Here are some points:
array([-1.27,  1.14, -0.54, -1.50, -0.68,  0.10, -1.73,  0.89,  1.22,
        0.39,  1.16, -0.40])
array([-4.53,  1.36,  0.48, -0.19,  0.85,  1.99, -1.29,  0.29, -0.12,
        0.56,  0.84, -0.35])
array([ 4.85, -2.43, -1.06, -0.66, -0.49, -2.58,  0.90,  0.65, -0.06,
       -0.63, -1.34,  0.09])
array([-3.52,  0.87,  0.68, -1.87,  0.24,  1.26, -2.63,  1.05,  0.42,
        1.45,  1.20,  0.05])
array([-1.34,  0.26,  0.53, -0.47, -0.33, -0.21,  0.17, -0.70,  0.09,
        0.51, -0.71,  1.22])
array([-0.71, -0.09,  0.76,  0.20, -0.45,  0.16,  1.60, -0.69, -1.61,
        0.09,  0.05,  0.36])
array([-1.07, -0.14,  0.53, -0.28, -0.48, -0.43,  0.33, -0.82,  0.26,
        0.46, -0.75,  0.99])
array([-2.50,  2.78, -0.57,  0.27, -0.46,  0.18, -2.06, -0.28,  0.95,
        0.09,  1.16, -0.96])
array([ 2.83, -1.45, -0.97,  0.53,  0.65, -0.71,  0.52,  0.90, -0.28,
       -0.74, -1.82,  0.08])
array([ 0.55,  0.21, -0.11, -0.08, -0.34, -0.96,  0.30,  0.17, -0.77,
       -0.27, -0.39,  0.34])
array([-1.36,  1.39,  0.70, -0.33, -0.11,  0.59, -0.45, -0.43,  0.11,
        0.74,  0.72, -0.18])
array([-0.26,  1.25,  0.04,  0.26, -0.04, -0.14,  0.69, -0.18, -2.07,
        0.13,  0.05, -0.03])
array([ 1.83, -2.01, -0.51,  0.87,  0.10, -0.81,  0.17,  0.40, -1.15,
       -0.48, -0.62, -0.24])
array([ 0.13, -0.83,  1.39, -0.83, -0.37,  0.11, -0.40,  0.42, -1.61,
        0.25, -0.09,  0.38])
array([ 3.87, -0.81, -1.99, -1.16,  0.77, -3.33,  0.20,  1.31, -0.82,
       -0.76, -1.49, -0.32])
array([-2.45, -0.01,  0.77,  0.76,  0.62,  0.63, -0.85, -0.08, -0.52,
       -0.25,  0.46, -0.33])
array([-3.48,  1.57,  1.54, -0.46,  0.17,  2.12, -0.99, -1.10,  0.23,
        0.97,  2.41,  0.17])
array([-1.24, -0.52,  0.59,  0.84,  0.53, -0.24, -0.16,  0.23, -1.74,
       -0.58, -0.73, -0.32])
array([-5.83,  2.61,  1.73,  0.50, -0.94,  2.88,  0.43, -1.82,  1.00,
        0.86,  2.13,  0.44])
array([-0.98, -0.41,  0.18, -0.24,  0.08,  1.00, -0.77,  0.03,  1.48,
        0.04,  0.93, -0.22])
array([-2.01,  0.47,  1.67, -0.67,  0.20,  0.97, -0.30, -0.67, -1.22,
        0.90,  1.67,  0.52])
array([ 1.78, -2.10, -0.30,  0.02, -0.42, -0.60, -0.21,  0.60,  0.24,
       -1.11, -0.54, -0.29])
array([-1.08, -0.34,  0.15, -0.76,  0.22,  1.26, -0.64,  0.57,  1.71,
       -0.16,  0.55, -0.02])
array([-1.80, -0.09,  1.66, -0.60, -0.55,  1.35, -0.31, -0.45,  1.73,
        0.29, -0.15,  0.52])
array([-4.58,  1.30,  1.48,  0.03, -0.27,  3.89,  0.09, -1.31,  1.67,
        0.92,  2.61,  0.10])
array([-1.44,  1.33, -0.89,  0.19,  1.12,  1.71, -0.90,  0.76,  1.79,
       -0.08, -0.64, -0.12])
array([ 0.06, -0.91,  1.01,  0.47,  0.13,  0.51, -0.23, -0.49, -1.21,
        0.00,  1.52, -0.09])
array([ 0.78,  1.64, -0.42,  1.35,  0.68,  0.17, -0.74, -1.01,  0.70,
       -0.18, -0.14, -0.13])
array([ 3.84, -1.84, -1.21,  0.65, -0.66, -2.65,  1.13,  0.36, -1.52,
       -0.54, -0.45, -0.23])
array([-0.60,  1.13, -0.37, -0.04,  0.29,  0.98,  0.15, -0.50,  2.39,
       -0.02, -0.87, -0.16])
array([ 1.18, -0.42,  0.73,  0.29,  1.02, -0.75, -0.77, -0.76,  0.04,
        0.06, -0.67,  0.19])
array([-5.90,  2.26, -0.10, -1.86, -0.41,  2.74, -1.04,  1.89, -0.26,
        1.51,  1.59,  0.02])
array([-3.36, -0.16,  0.73, -0.93, -0.40,  2.38,  0.34,  0.84, -0.91,
        0.40,  2.71,  0.36])
array([ 0.07, -0.13, -0.82, -0.19, -0.37,  0.71, -0.40,  1.16,  1.27,
       -0.60, -0.21, -0.40])
array([-1.14,  2.04, -0.89,  1.93,  0.91,  0.97,  0.50, -1.44,  2.28,
       -0.34,  0.33, -0.47])
array([ 0.84, -1.14,  0.64, -0.31, -0.12, -0.33, -0.67,  0.54, -1.21,
       -0.33, -0.28, -0.06])
array([-2.24,  0.12,  0.06,  0.45,  0.32,  1.76, -0.34,  0.09,  1.02,
        0.25,  0.68, -0.20])
array([ 0.76,  1.88, -0.76, -1.51, -0.38, -0.22, -1.60,  1.21,  1.43,
        1.03, -1.25, -0.22])
array([-4.02,  2.21, -0.17, -0.96,  0.88,  2.76, -1.19, -0.10,  3.40,
        0.23,  1.87,  0.01])
array([-1.98, -0.66,  0.80, -0.65, -0.36,  1.44, -0.53,  0.15,  2.03,
       -0.18,  0.03,  0.32])
Here are 24 more points, each followed by its number:
array([-4.55,  3.32, -0.16, -0.13,  0.32,  2.36, -1.16, -0.41,  2.10,
        1.00,  1.28, -0.31]) 0
array([ 1.20, -1.88, -0.07,  0.91,  0.50, -1.55,  0.03,  0.38, -2.40,
       -1.06, -0.50, -0.22]) 1
array([ 3.58, -2.37, -0.26, -0.45, -0.58, -1.82, -0.01,  0.14, -0.43,
       -0.01, -1.11, -0.09]) 2
array([ 0.33,  0.84, -1.04, -1.21, -0.74, -0.83, -1.65,  0.96,  1.06,
        0.00,  1.09, -0.72]) 3
array([-2.33, -0.59,  2.22, -1.20,  0.16,  0.74,  0.30, -0.22, -0.97,
        0.75,  1.80,  0.10]) 4
array([-3.07,  0.55,  1.23,  0.82, -1.05,  1.34,  1.67, -1.72, -0.27,
        0.43,  1.51,  0.54]) 5
array([ 0.39,  0.27,  0.42, -0.12, -0.20, -0.69,  0.88, -0.08, -0.79,
        0.19, -0.61,  0.71]) 6
array([ 1.26,  0.07, -1.07,  0.37, -0.30, -1.16, -0.43, -0.15,  0.92,
       -0.31,  0.44, -0.63]) 7
array([-1.25, -1.41,  0.78, -0.33,  0.67,  1.50, -0.30,  1.13, -0.95,
        0.02,  0.83, -0.08]) 8
array([ 0.40,  0.47, -0.46, -0.86, -0.29,  0.12,  0.11, -0.03,  1.84,
        0.43,  0.21,  0.44]) 9
array([-4.14,  1.44,  0.27, -0.69,  0.45,  2.69, -1.65, -0.09,  3.14,
        0.41,  1.72, -0.50]) 10
array([ 2.17, -2.32,  0.15,  0.39, -0.44, -0.68,  0.19,  0.28, -0.16,
       -0.82, -0.16, -0.41]) 11
array([-2.34,  1.77,  1.75,  0.73, -0.09,  1.97, -0.89, -2.07,  1.50,
        1.04,  0.63,  0.28]) 12
array([-1.99,  0.40,  1.09,  1.27, -1.22,  0.63,  1.83, -1.39, -1.13,
        0.22,  0.68,  0.44]) 13
array([-0.20, -1.82,  0.10, -2.10, -0.20,  0.36, -0.28,  1.52,  0.30,
       -0.43,  0.94,  0.54]) 14
array([ 5.77, -1.06, -1.53,  2.03,  0.23, -2.58,  0.96, -0.30, -1.63,
       -1.29, -1.62, -0.26]) 15
array([-3.27, -0.20,  0.62, -1.62, -0.46,  2.84,  0.31,  1.20, -0.96,
        0.36,  2.50,  0.21]) 16
array([ 0.43, -1.06, -0.15,  0.96, -0.08,  0.47, -0.02, -0.15,  0.69,
       -0.20, -0.09, -0.28]) 17
array([-1.18, -0.72,  1.12,  0.45, -1.39,  0.34,  2.21, -1.14, -0.97,
        0.01,  0.25,  0.83]) 18
array([ 0.79,  1.14, -1.90, -0.47,  1.45, -1.41, -0.60,  0.50,  1.24,
       -0.44, -0.33, -0.58]) 19
array([-2.72,  3.70,  0.03, -0.49,  1.14,  1.07, -0.08, -0.56, -0.67,
        1.84,  0.53,  0.06]) 20
array([ 3.53, -1.01, -1.68,  0.74,  0.34, -1.86,  0.02,  1.30, -0.28,
       -1.93, -1.42, -0.47]) 21
array([ 1.06, -0.85,  0.00, -0.12,  1.09, -0.94,  0.93, -0.35, -1.54,
        0.33, -0.99,  0.90]) 22
array([ 1.49, -1.55,  0.07, -0.87,  0.39, -0.23,  0.67,  0.36,  0.55,
       -0.69, -0.23,  0.57]) 23
Which of these numbered points is nearest to each point below, ignoring the direction in which the first points spread most? Its number follows each.
array([-4.64,  2.49,  0.04, -1.27,  1.17,  3.35, -1.56, -0.17,  3.99,
        0.43,  2.03,  0.02]) > 10
array([-0.04, -0.31,  0.22,  0.77,  0.21,  1.05, -1.31, -0.60,  2.11,
       -1.06, -0.20, -0.32]) > 10
array([-2.36, -0.91,  1.29, -0.79,  0.37,  2.51, -0.31,  0.56, -1.19,
        0.62,  2.06, -0.03]) > 8
array([ 1.35, -0.19, -0.25, -0.74, -0.57, -0.60,  1.09,  0.10, -0.79,
       -0.40, -0.88,  0.50]) > 6
array([ 2.45, -1.31,  0.70, -0.51, -0.74, -0.68,  0.45, -0.43, -0.16,
        0.55, -0.57,  0.05]) > 2
array([ 0.23,  0.98, -1.47, -0.13,  0.72,  0.01, -0.54,  1.00,  0.97,
       -1.03, -0.16, -0.30]) > 21
array([ 0.60, -2.51,  0.15, -0.47, -0.45,  0.34,  0.91,  1.63, -2.47,
       -0.88,  0.94,  0.17]) > 16
array([-3.05, -0.05,  2.21,  0.83, -0.75,  2.82,  0.72, -1.84,  0.38,
        0.74,  2.01,  0.16]) > 5
array([-0.63, -0.69,  0.23,  0.88,  0.78, -0.49, -1.02,  0.34, -0.98,
       -0.42,  0.03, -0.39]) > 1
array([ 2.43, -2.14,  0.95,  0.02, -0.14, -1.12,  1.13, -0.04, -2.83,
       -0.59,  0.29,  0.42]) > 4
array([ 1.95, -1.45,  0.35, -0.03,  0.14, -0.91, -0.72,  1.35, -1.64,
       -0.68, -0.87, -0.44]) > 8
array([-0.53,  0.93, -0.91,  0.08, -0.42, -0.50, -0.87, -0.05,  1.35,
        0.08,  0.98, -0.56]) > 7
array([-2.52,  0.55,  0.15,  0.84,  0.42,  2.42,  0.02, -0.39,  1.42,
        0.42,  0.69, -0.05]) > 17
array([-4.42,  3.41,  1.62,  0.18, -0.02,  2.56, -1.77, -2.27,  1.99,
        1.94,  1.84,  0.19]) > 12
array([ 2.69, -2.30, -0.44, -0.67,  0.41, -1.20,  0.77,  0.76,  0.11,
       -1.08, -0.60,  0.49]) > 23
array([ 3.41, -1.10,  1.38,  0.60, -0.80, -1.87,  0.98, -1.37, -1.54,
        0.37, -1.07,  0.72]) > 12
array([ 2.11, -1.62,  1.32,  0.26, -0.14, -1.19,  0.67, -0.76, -3.05,
       -0.12,  0.48,  0.49]) > 4
array([-1.05, -0.23,  0.52,  0.94, -0.02, -0.02,  0.37, -0.23, -1.76,
       -0.31, -0.15, -0.11]) > 1
array([ 4.77, -2.60,  0.22,  1.67,  0.00, -2.93,  1.63, -0.84, -1.38,
       -1.29, -2.42,  0.83]) > 5
array([-1.38,  1.27, -0.69, -1.73, -0.85,  0.18, -1.51,  0.72,  1.85,
        0.61,  1.28, -0.30]) > 3
array([-4.48,  1.91,  0.03,  0.69,  0.55,  3.03, -1.54, -0.27,  2.85,
        0.34,  1.36, -0.55]) > 10
array([-2.10,  1.08,  0.90, -0.33, -0.10,  1.63, -1.27, -1.14,  2.54,
        1.21,  0.77, -0.06]) > 9
array([ 3.57, -3.25, -0.58, -0.26, -0.49, -1.93,  0.47,  1.05, -0.73,
       -1.37, -0.92, -0.12]) > 11
array([-4.96,  1.69,  0.32, -0.05,  0.90,  2.41, -2.10,  0.32,  0.83,
        0.39,  1.26, -0.76]) > 21
array([-0.05, -1.90,  0.66, -2.10,  0.05, -0.99, -1.72,  1.83, -1.30,
        0.72, -0.28,  0.31]) > 14
array([ 0.96, -0.78,  1.02,  0.19,  0.29, -0.16, -0.28,  0.48, -1.74,
       -0.29, -0.58, -0.27]) > 1
array([-2.36, -1.50,  0.71, -1.86, -1.11,  1.88, -0.42,  0.89,  1.26,
        0.66,  0.02,  0.88]) > 14
array([ 0.56, -0.01, -0.42,  0.02,  1.21, -1.27,  0.17,  0.14, -1.60,
        0.19, -1.57,  0.85]) > 22
array([ 2.98,  0.62, -1.64,  1.38,  0.89, -2.31,  0.25, -0.65,  0.43,
       -0.62, -1.29, -0.70]) > 0
array([-1.68,  0.15,  0.33,  1.19,  1.01,  0.66, -0.26,  0.04, -0.30,
       -0.28,  0.08, -0.59]) > 1
array([-2.58,  0.15,  1.37,  0.61, -1.32,  1.34,  1.49, -1.37, -0.71,
        0.20,  1.31,  0.43]) > 5
array([ 1.75, -1.13,  0.11,  0.18, -0.12, -0.07,  1.58,  0.90, -2.85,
       -0.43, -0.36, -0.14]) > 16
array([-3.99,  3.82, -1.26, -1.52,  1.89,  1.48, -2.61,  0.48,  3.23,
        1.04,  1.67, -0.86]) > 19
array([ 0.90,  1.59, -0.53, -0.51,  0.01, -0.38,  0.19,  0.66, -1.33,
        1.08,  0.08, -0.78]) > 20
array([-0.79,  1.47, -0.37, -0.51,  0.39,  0.76, -0.50, -0.49,  2.59,
        0.40,  0.12, -0.21]) > 9
array([-3.30,  0.33,  2.23,  0.17, -0.58,  3.22,  0.78, -1.85,  1.18,
        0.67,  2.24,  0.38]) > 5
array([ 0.93, -0.19,  0.42, -0.30, -0.37, -1.39,  0.52,  0.37, -1.17,
       -0.12, -0.72,  0.55]) > 6
array([ 1.13, -1.54, -0.05, -0.87,  0.29, -0.49,  1.26, -0.23,  1.06,
       -0.69,  0.16,  1.16]) > 23
array([ 0.95,  1.05, -1.86, -1.40,  1.00, -1.71, -1.00,  1.19,  0.74,
       -0.04, -0.60, -0.38]) > 19
array([ 0.03,  0.49, -0.92, -0.39,  0.26, -0.65, -0.09,  0.30,  0.73,
       -0.14, -0.50, -0.01]) > 0
array([ 1.28, -1.23, -0.59,  1.25,  0.13, -0.32,  0.39, -0.08, -0.16,
       -0.24, -0.62, -0.22]) > 17
array([-5.37,  5.36, -1.89, -1.64,  0.88,  3.45, -2.32,  1.30,  3.84,
        0.70,  1.36, -0.62]) > 19
